(in the rows, 128 means zero)
Each named move below is a turn or a mirror, shown by a few rows before and after it. Which moves, in which order, take the first row of each later pair to the second? The first pair is answered.
move R:
[ 86 159 139  76 139  82 142 144 130 130] => [ 92 159 130  73 146 100 127 154 157 145]
[120  88 120 154 141 159 101 165 136 155] => [107  92 135 158 127 120 131 142  72 113]
[121 139 133 126 137 131 138 127 135  98] => [125 139 130 126 140 141 128 129 146 109]
[121 139 117 118 146 115 137 142 127 135] => [122 137 119 120 146 116 138 141 128 136]
move A:
[115 120 113 156 120 165  95 126 148 170] => [110 136 106 141 158 137 108 141 158 174]
[142 112 156 123  69 107 140  69  69  48] => [179 102 155  89  61 165  89  90 158  63]
[ 77 101 112 118 141 120 131 152 150 145] => [ 66  98 116 131 134 113 143 141 126 139]
[ 91 130 114 137 139 119 158 118 112 136] => [101 115 120 145 104 149 143 106 117 134]
move L:
[141 172 162  97 189  77 154 172 111 101] => [172 115 174 135  73 198  90 136 133 109]
[148 114 139 129 149  83 138 123 139 129] => [156  98 144 140 113 118 121 111 145 127]
[125 143 105 150 120 106 122 119 123 120] => [131 142 111 137 112 108 118 118 125 107]
[108 159 128 133 179  81 169 142  97  99] => [158 120 158 126  71 164 119 113 123  67]
Now pairs of rows:
Between the rows of a pair lie two moves.
[128 112 130 160 157 125 167 138  94 151] => [163 122 152  92 148 116 150 152 136 110]
R, L
[ 93 157  86 120 182  87 156 140 145 139] => [ 90 120  78 177 129 157 126 120 149 175]
L, L
[134 167 177 117 145 120 151 133  84  81] => [107 146 155 187 133 167 142 123  73 138]
A, L
[115 120 134 118 113 101 134 116  92  97] => [103 120 124 139 126 101 139 118  86 116]
L, L
[107  84 118 163  87 174 160 126 124 125] => [133  96 139 109  80 147 164 127 134  74]
L, L
[130 122 136 132 110 137 135 116 125 122] => [131 130 130 121 136 135 129 133 151 136]
R, A
[137 120 103 119 140 145 102 132 171 141] => [126 110 119 145  97 126 129  97  99 106]
R, L
[136 128 133 112 103 111 149 120  71  99] => [160 116 130 105  82 162 112 129 128 117]
A, R
[135 149 137  91 155  79 151 135 135  83] => [121 107 135 173  82 145 132  96  93 114]
A, L
[125 163  94  86 149 113 152 137 107  96] => [142 150  86  84 124 167 114 141 159 122]
L, A
[ 98 129 115 130 167 178 100 142 158 131] => [103 116 142 137 109 179 115 104 107  87]
R, A
[138 135 135 100 151 110 142 154 131 105] => [141 115 128 132 112 167 112 143 147 130]
R, L
[109 117 118 173 132 156 132 125 113 174] => [139 147 134  87 168 118 132 154 159 133]
L, R
[157 140 159  73 111  95 134 120 114  66] => [113 105 118 187  93 173 115 109 104 170]
A, L
[127 149 162 105  95 119 147 156 170 125] => [109 154 152 119 126 101 162 163 159 143]
L, L
[120 123 140 155 129 173 142 115 130 133] => [119 139 131 135 168 153 149 132 144 142]
A, A
[137 110 135 140 146 132 111 158 166 163] => [112 108 137 167 139 103 146 134 100 149]
A, A
[ 88 109 138 131 116  99 123 107 136 106] => [ 89 117 125 127 141 101 117 122 165 129]
R, A
[105 157 127 109 161  46 179 122  93  92] => [145 110 111 132  97 191  83 129 202 163]
A, R
[138 126 156  80 112 145 129 131 119  92] => [109 143 137  96 166 111 155 145 108 117]
L, L
[148 134 124 106 125 143 114 133 151 138] => [147 125 128 113 109 148 116 128 142 134]
A, L
[148 101 156 125 113 170 102 122 155 139] => [119 132 145 122 182  92 150 136 117 138]
A, A
[154 128 132 114  90 182  98 134 162 136] => [ 94 145 108 169 150 123 150 134  91 168]
L, A
[ 95 121 148 191 149 143 116  93 175 162] => [124 150 173 113 168  89 129 105 189  99]
A, L
[144 104 136 137 100 141 103 117 156 120] => [151 112 139 118 112 129 103 123 166 111]
R, A
[115 141 134 153 146 138 129 118 165 139] => [103 146 138 155 152 121 141 114 142 127]
A, R
[118 111 102 126 134 155 109 124 138 153] => [105 124 108 125 146 113 138 116  96 134]
A, R
[102 129 134 142 122 102 150 123  73 115] => [144 118 127 109 107 168  97 144 164 135]
A, A
[148 126 136 125 131 135 120 134 142 122] => [131 128 127 145 149 126 131 132 131 142]
L, A
[138 126 133 113 113 121 130 117 106 110] => [127 118 115 142 123 148 115 124 121 149]
L, R
[117 135 113 146 139 145 116 133 176 144] => [132 131 124 130 123 151 110 129 183 122]
L, L
[155 142 133 115 113 147 108 135 175 122] => [146 159 129 103 147 115 126 144 170 117]
L, L
[134 165 129  71 159 137 122 128 135  93] => [104 165 105 117 189 136 133 134 118 143]
L, L
[151 112 147 115  75 153 109 102 142  96] => [134 151 132  86 165  83 139 135 148 105]
A, A
[139 135 147 125 110 102 152  96  65  89] => [162 113 130 133  85 188  96 109 143 138]
L, A
[144 131 149 139 101 175  94 126 138 129] => [118 162 136 123 176 105 134 144 120 132]
A, A
[144 124 120 112 127 153 116 147 121 121] => [127 121 116 140 126 150 128 139 100 133]
R, L
[142  99 107 137 106 182 101 119 178 167] => [103 112 124 156 107 100 168  88  64 118]
R, L
[138 128 130 115 109 151 112 121 141 118] => [120 145 123 112 150 107 139 126 122 115]
A, A
[153 103 162 133  61 182 101 101 163 133] => [129 146 173  96 118  70 169 104  97  78]
A, R
[136  88 109 150  88 175 106 125 111 124] => [132 123  86 114 174 133 116 170 155 147]
A, L
[140 150 150  96 139 115 150 122 113  84] => [156 138 142  99 128 167 111 134 171 119]
A, R
[138 140 104 118 169 102 143 146 149 168] => [128 116 130 153 101 108 159 100  78 132]
R, A
[145 141  80 101 201 116 142 149 141 162] => [145 113  74 142 158 174 117 134 145 187]
L, L
[140 102 160 111  85 128 124 103 117 120] => [114 107 127 143 135 137 122 125 147 185]
A, L
[ 95 144 151 134 169 129 164 118 118 147] => [105 127 150 147 136 177 134 115 140 162]
A, R
[122 137 105 149 163 108 145 117 130 172] => [157 143 138  92 126  93 145 106 128 103]
L, A
[151  96 132 124  62 189 125  83 120 110] => [125 131  83 125 171 164 126 137 179 191]
A, L
[169 125 126 132 120 131 133 121 172 177] => [153 142 135 126 135  75 171 111 118 142]
L, R
[173 149 152  87 120 108 111 102 157 118] => [151 150 154 107 120  77 139  89 108 106]
A, A
[132 152 148 104 136  81 157 134  96 103] => [114 123 134 171  97 130 144 116  75 141]
A, L
[117 154  84 111 188  78 145 141 120  96] => [158 114 117 113  78 157  98 104 128  60]
L, R
[114 127 132 116 145  99 147 127 142 145] => [110 113 128 138 131 128 141 123 141 163]
L, L
[111 142 115 154 148  99 143 146 116 118] => [124 122 114 169 120 151 113 142 148 142]
A, R
[123 107 133 125 159 110 125 162 126 122] => [135  95 147 121 122 126 114 149 118 100]
L, R
[145 130 130 108 140 109 122 143 126 110] => [125 128 117 136 154 113 129 144 122 142]
L, L
[135 130 127 144 137 131 130 116  88 134] => [138 140 124 134 160 118 132 126 103 133]
A, L
[154 117 137 102  91 171 108 124 168 122] => [ 92 131 114 155 149 105 167 123  91 147]
L, R
[ 89 135 131 178 112 120 123 127  90 140] => [100 138 115 164 137 141 102 155 142 175]
R, A
[134 115 128 148 108 162 121 155 145 140] => [118 141 126 131 153 102 154 165 122 131]
L, R
[154 141 136  80 151 119 121 150 156 108] => [138 137 148  99 121 102 146 124  96  82]
R, A
[102  78 118 192  48 181 112  98  76 147] => [ 99 151  83 102 216  92 132 184 166 183]
A, L
[122 105 130 159  79 163 111  92 101 126] => [111 139  98 134 177 128 118 143 154 177]
L, R
[168  91 178 123  63 163  94  95 130 107] => [135 112 119 154 163 158  94 143 182 206]
A, L
[168 129 162 121 143 114 116 103 166 140] => [143 130 147 149 166 105 127 104 152 166]
L, A
[136 103 121 128  87 168 109 134 158 135] => [111 131 130 112 131  82 160 131 101  97]
A, R
[ 86  94 122 203  90 197 122 114 133 195] => [ 86 153 150 114 155  54 197 117  71  92]
R, L
[130 134 133 119 154 159 103 161 219 180] => [ 87 162 140 125 197  62 171 147 126 147]
L, A
[ 95 125 141 161  53 145  90  99 133 102] => [ 76 155 105 146 154 115  97 152 188 162]
A, L
[122 134  83 106 172 119 107 183 150 120] => [131 116 120 107 104 113 120 141  88  56]
L, R
[120 157 105 110 206  95 142 161 158 150] => [103 126 136 164 113 102 165  97  53 102]
R, A
[ 80 150 125 162 165 100 147 126  72 128] => [ 92 152 137 139 155  88 148 121  68 100]
A, L
[129 105 135 116  70 166 117 120 138 112] => [109 147 116  86 160  95 145 154 144 121]
A, A
[107 176 166 110 157 101 130 135 161 141] => [116 170 169 105 148 115 117 136 175 140]
L, A
[127 131 129 121 138 124 135 114 132 104] => [124 136 124 123 147 119 142 116 135 114]
R, A
[124 127 128  90 134 116 110 125 130  99] => [113 121 108 118 144 141  96 133 148 144]
L, A
[126 118 113 154 139 145 114 139 147 159] => [136 141 129 110 157  94 138 140 132 113]
L, R
[130 113 117 153 126 151 127 114 133 142] => [136 109 121 141 124 159 119 117 144 137]
R, A
[131 122  93 145 138 142 104 131 148 197] => [142 131 138 107  95  88 138  98  75  98]
R, L
[134 133 131 120 133  99 134 141 105 133] => [129 123 130 136 112 113 130 132  97 138]
A, L
[123 162 109 109 134  91 158 161 153 154] => [143 141 137 103  62 111 153 133 126 105]
L, R
[126 147 115 101 157  98 141 139 126 120] => [112 137 121 127 136  96 152 123  93 115]
R, A
[107 121 142 145 108 122 117 113 108 125] => [120 134 134 114 135 130 103 138 160 135]
A, A
[128 107 155 153  47 164 119  80  76 118] => [139 121 170 111  57 127 131  84  75  78]
A, R
[ 85 119  91 182 139 165 118 130 125 192] => [133 162 122  60 179  94 127 158 168 114]
L, R
[128 135 113 136 145 154 111 148 154 158] => [127 150 133 110 148  96 141 135 109 100]
L, R
[127 137 132 105  95 109 135 127 107  94] => [126 122 112 133  95 163 107 139 147 147]
L, A
[126 127 138 115 126 111 124 118 119  98] => [123 134 124 116 153 106 122 135 135 119]
R, A
[123 100 119 160 103 122 130 158  81 141] => [144  97 133 137  83 127 121 152  90 120]
L, L
[134 144 132  88 168  83 156 146 128 146] => [118 131 141 124 135  82 171 117  76 134]
R, A
[134 108 171 147  86 148 117 123  89 114] => [142 118 179 122  91 131 121 125  92  92]
A, R
[103 133 102 144 171 113 133 142 107 166] => [110 115 104 162 138 147 114 133 111 175]
A, R
[141 123 126  89 125 142 107 137 157 128] => [102 128 111 128 159 122 132 139 129 164]
L, A
[146  98 143 136  83 150 122  94 113 120] => [120  99 123 170 113 147 133  99 105 154]
L, A
[147 134 122 115 139 155  88 155 159 136] => [120 150 124 118 172  96 131 154 109 120]
A, R
[140 122 143 109 144  80 131 109 113 101] => [116 116 121 152 162  89 132 114 103 146]
L, L
[126 121 159 141  87  79 161 105  47  64] => [ 80 118 102 216 154 112 151 135  80 185]
A, L
[174 135 185  78  93 103 132 107  87  80] => [134 128 119 153 163 166 102 147 154 225]
R, L
[151 110 156 156  85  83 145 118  78 102] => [157 100 123 173 111 147 100 150 164 183]
L, R
[153 115 125 113  96 160  99 129 159 123] => [149 141 129  82 135 108 122 144 154 102]
L, L
[132 119 152 121  74 133 105 111 120 105] => [ 93 133 110 159 152 115 122 138 121 171]
R, L
[133 126 123 108 104 146 113 122 138 134] => [114 143 119 107 137 106 138 128 118 131]
A, A
[121 137 110 132 155 134 128 141 162 118] => [125 131 129 132 127 118 141 123 126  82]
L, R
[118 138 152 117 104 129 100 123 135 141] => [112 151 152 109 118 107 113 125 120 134]
A, R
[136 134 142  92 122 104 132 121 120  89] => [131 117 115 126 126 161 103 134 165 154]
L, A
[139 115 130 146 109 157 107 112 144 147] => [147 117 138 128 106 156 106 114 149 131]
R, A
[116 143 147 144 130 127 136 120 113 140] => [118 151 147 130 138 119 140 124 119 135]
A, L
[134 135 112 125 154 120 129 138 149 139] => [131 123 126 143 116 120 138 112 107 114]
R, A
[118 103 133 161 139 120 110 128 163 142] => [125  93 147 164 111 123 112 112 143 123]
R, A
[170 162 150  88 100 153 116 130 175  83] => [144 139 127 161  83 200 104 121 166 145]
A, L
[114 147 130 146 159  89 144 127 114 135] => [130 121 125 163 124 152 106 125 150 161]
A, R
[129 131 109 106 161 126 138 140 126 147] => [141 119 131 101 112 133 139 119 100 110]
A, L
[114 131 127 137 134 110 144 130 126 133] => [116 124 127 151 114 129 134 124 128 139]
L, L
[132 139 114 106 180 124 127 154 166 150] => [143 125 153 101 114 105 150 113  97  75]
L, R
[145  94 148 162 104 167 128 125 108  95] => [128  95 133 183 123 162 136 130  97 116]
L, A
[ 95 118 110 187 126 175 129 110 149 141] => [ 93 136 135 154 125 112 167  96  99  74]
L, A
[195 143 142  77 113 113 125 131 171 131] => [160 158 118  98 166  81 150 144 152 166]
L, L
[152 129 139 156  86 195 124 137 167 153] => [176 156 161  87 102 148 136 146 170  92]
L, L
[138 138 121 106 130 126 133 132 148 125] => [134 134 130 115 115 117 142 120 121 111]
R, A
[122  90 134 142  94 111 125 130  90  80] => [123 111 106 118 167 110 109 174 163 131]
R, A
[167 126 120  99 133 132  91 129 175 103] => [161 123 134 105 111 112 112 106 123  69]
R, A
[158 100 150 133  96 177 120 145 125  87] => [150 125 154 109 129 123 149 151 104  61]
A, R
[136 122 130 167 102 190 105 128 144 136] => [152 127 140 136 103 187  96 133 164 120]
R, A
[175 122 136  80  98 186  69 148 208 131] => [ 78 146 120 162 154  66 176 115  40 132]
L, R
[148 140 135 113 141 141 117 130 173 113] => [144 135 152 121 115 128 137 110 126  80]
R, A
[117 143  96 169 177 137 117 150 154 196] => [123 111 132 195  80 155 127  97  80 139]
R, A
[155 112 142 143 131 143 177 108  83  58] => [123 112 105 188 175 166 171 126 107 142]
A, L
[126 129 138 153 153 137 123 143 153 151] => [114 125 141 172 143 127 139 132 118 143]
A, A
[155 152 148  70 150  92 141 139 142  89] => [147 135 117 111 158 155 108 154 191 168]
L, A
[140 127 132  96 142 131 139 112 162 148] => [127 121 142 115 123 112 161  88 110 129]
L, R
[139 145 108 132 141 121 148 160 116 127] => [137 132 105 150 126 145 140 154 116 141]
L, L
[105 121 112 142 145 160 142 154 158 141] => [115 137 134 105 143 118 161 148 135  89]
L, R
[154  97 132 143  46 202 101  99 135 123] => [ 88 112 102 205 111 141 157 100  64 164]
L, A
[108 168  87 157 159  59 143 133 101 108] => [166 156 103  97 117 119  84 144 190  91]
R, L
[138 126 139 108 115 144 110 135 160 114] => [ 97 129 130 153 133 113 145 122  99 124]
L, R
[135 125 134 123 107 130 119 120 123 114] => [118 128 119 146 129 134 124 127 123 147]
L, R
[103 118 115 112 152 134 122 147 143 150] => [ 95 107 123 136 121 135 133 125 100 138]
A, A
[ 78 151 145 106 171  75 166 135  86 128] => [122  98 157 119  62 193  95 112 136 128]
A, A
[122 109 135 124 116 150 123 128 153 146] => [ 99 118 135 134 136 111 149 125 114 142]
L, A
[154 136 159 104  93 135 118 103 120  86] => [127 158 146 105 151  88 148 119 104 101]
L, L
[ 88 145 102 168 166 115 161 146  99 145] => [112 111 113 183  97 181 126 127 114 142]
L, L
[ 99 135 136 123 107  81 185  93  54 156] => [ 91 143 123 130 132  80 184 108  67 182]
A, L
[108 104 122 125 142 145 116 131 152 137] => [118 110 140  96 136 131 119 130 148 106]
A, L
[150  97 168 143  82 142  94  99 135 113] => [142 118 175 113 114  85 126 103 110  82]
A, R
[142 148 103 108 154 116 128 129 155 132] => [149 128 125 121  95 134 125 100 124  99]
A, L
[122 129 104 139 136 145 131 123 141 131] => [125 123 112 139 115 148 130 115 128 118]
R, A
[110 154 125 148 121 120 141 117  81 131] => [110 157 106 141 153 135 127 140 127 166]
R, A
[153 143 140  84 132  78 163 134 109 106] => [136 147 126 102 156  72 170 143 105 127]
R, A
[127 148 109 132 156 104 174 134  84 149] => [181 133 131  89  99 165 124 130 147 123]
L, R
[115 116 113 169 142 148 148 103 136 153] => [125 108 118 165 126 162 138  97 141 145]
R, A
[146 114 146 129 118 132 144 117 109 135] => [146 119 148 121 123 121 149 121 108 131]
L, L
[112  97 135 157  89 124 131 116  94  97] => [104 126 107 134 176  97 131 161 146 135]
R, L
[146 106 117 138 101 188  93 124 180 152] => [ 99 147 108 134 185  74 165 133 106 133]
L, R
[130 125 113 130 150 140 116 150 160 169] => [108 134 114 140 162 100 146 138 112 155]
A, R
[135 130 136 105 123 127 132 131 146 110] => [122 129 137 117 122 113 143 126 120 101]
A, A
[150 153 128  93 110 128 130 147 150 119] => [130 149 132 117 104 106 157 130 102 108]
A, A
[134 123 100 125 156 117  68 136 152 167] => [133 134 129 102 142  63 103 120  97 102]
L, R
[157 131 139  90 111 151 132 136 140 125] => [142 147 130  93 146 117 152 147 134 135]
L, L
[139 109 139 154 112 157 112  97 123 152] => [161 121 159 109 106 129 115 102 127 109]
L, L
[ 93 110 102 198 122 142 136 115  87 175] => [142  96 139 145  51 170 108  99 111 112]
L, L
[138 137 174 117  83 114 122 115  79  91] => [118 124 127 170 114 168  92 135 125 188]
L, R
[106 132 134 136 122  99 142 111  67  89] => [ 84 129 104 171 151 116 140 122  82 143]
A, L
[104 104 152 159  89 119 121 101  74 112] => [133 128 134  93 148 133  83 157 190 142]
A, A
[135 128  99 153 113 129 151  92 111 126] => [143 135  85 139 144 139 134 114 154 150]
R, A
[164 126 156  83  95 127 119 124 141  87] => [128 151 133  97 169  73 152 142 123 115]
L, L
[117 118 102 156 136 170 111 143 172 183] => [ 89 138 115 159 160  91 170 128  87 146]
A, R
[143 125  99 163 138 156 119 119 145 153] => [169 125 120 127 114 155 112 115 155 115]
L, L
[151 140 121  89 163 171 126 182 197 117] => [111 135 143 137 125 114 190 127  63  64]
L, R
[104 147  97 134 195 124 137 141 129 184] => [145 157 140  60 154  91 145 128 117  88]
L, A
[127 109 150 119 124 135 128 150 149 133] => [115 103 149 142 119 131 141 140 120 133]
R, L
[ 97 130 116 141 143 115  86 126 143 155] => [107 140 135 115 137  81 106 118 120 109]
L, A
[131 113 148 131  80 125 144  97  78  88] => [156 110 152 106  70 154 115 103 125  91]
A, R
[139 154 162  85 128 106 140 112 116  67] => [124 167 143  86 175  91 146 133 136 100]
R, A
[ 86 148 100 126 148 102 134 133 125 134] => [ 93 128  98 152 111 147 115 124 129 148]
L, L
[ 91 121 107 189 138 143 127 117 107 179] => [143 151 127  73 167 111 111 149 181 126]
L, R
[145 105 135 153  55 160 119  78  83  88] => [163 140 101  96 164 157  89 150 208 153]
R, A
[136 137 154  78 131  99  93 120 163 131] => [113 108 143 145  93 144  86  99 133 163]
R, L
[ 98 178 122 131 156  65 180 134  78 135] => [ 89 169 106 162 162  89 173 139  90 174]
R, A
[119 106 158 165  47 167 162  96 111 131] => [104 149 112 142 174 126 167 156 177 198]
A, L
[149 132 142  88 110 111 146 147 156  99] => [116 112 132 164  85 131 157 117 102 128]
L, R
[101 138 132 140 146  89 148 125  91 114] => [134 109 138 130  91 168  96 127 153 124]
A, A
[125 113 154 158  82 141 129  99  87  92] => [110 125 112 166 158 161 105 143 161 176]
L, R
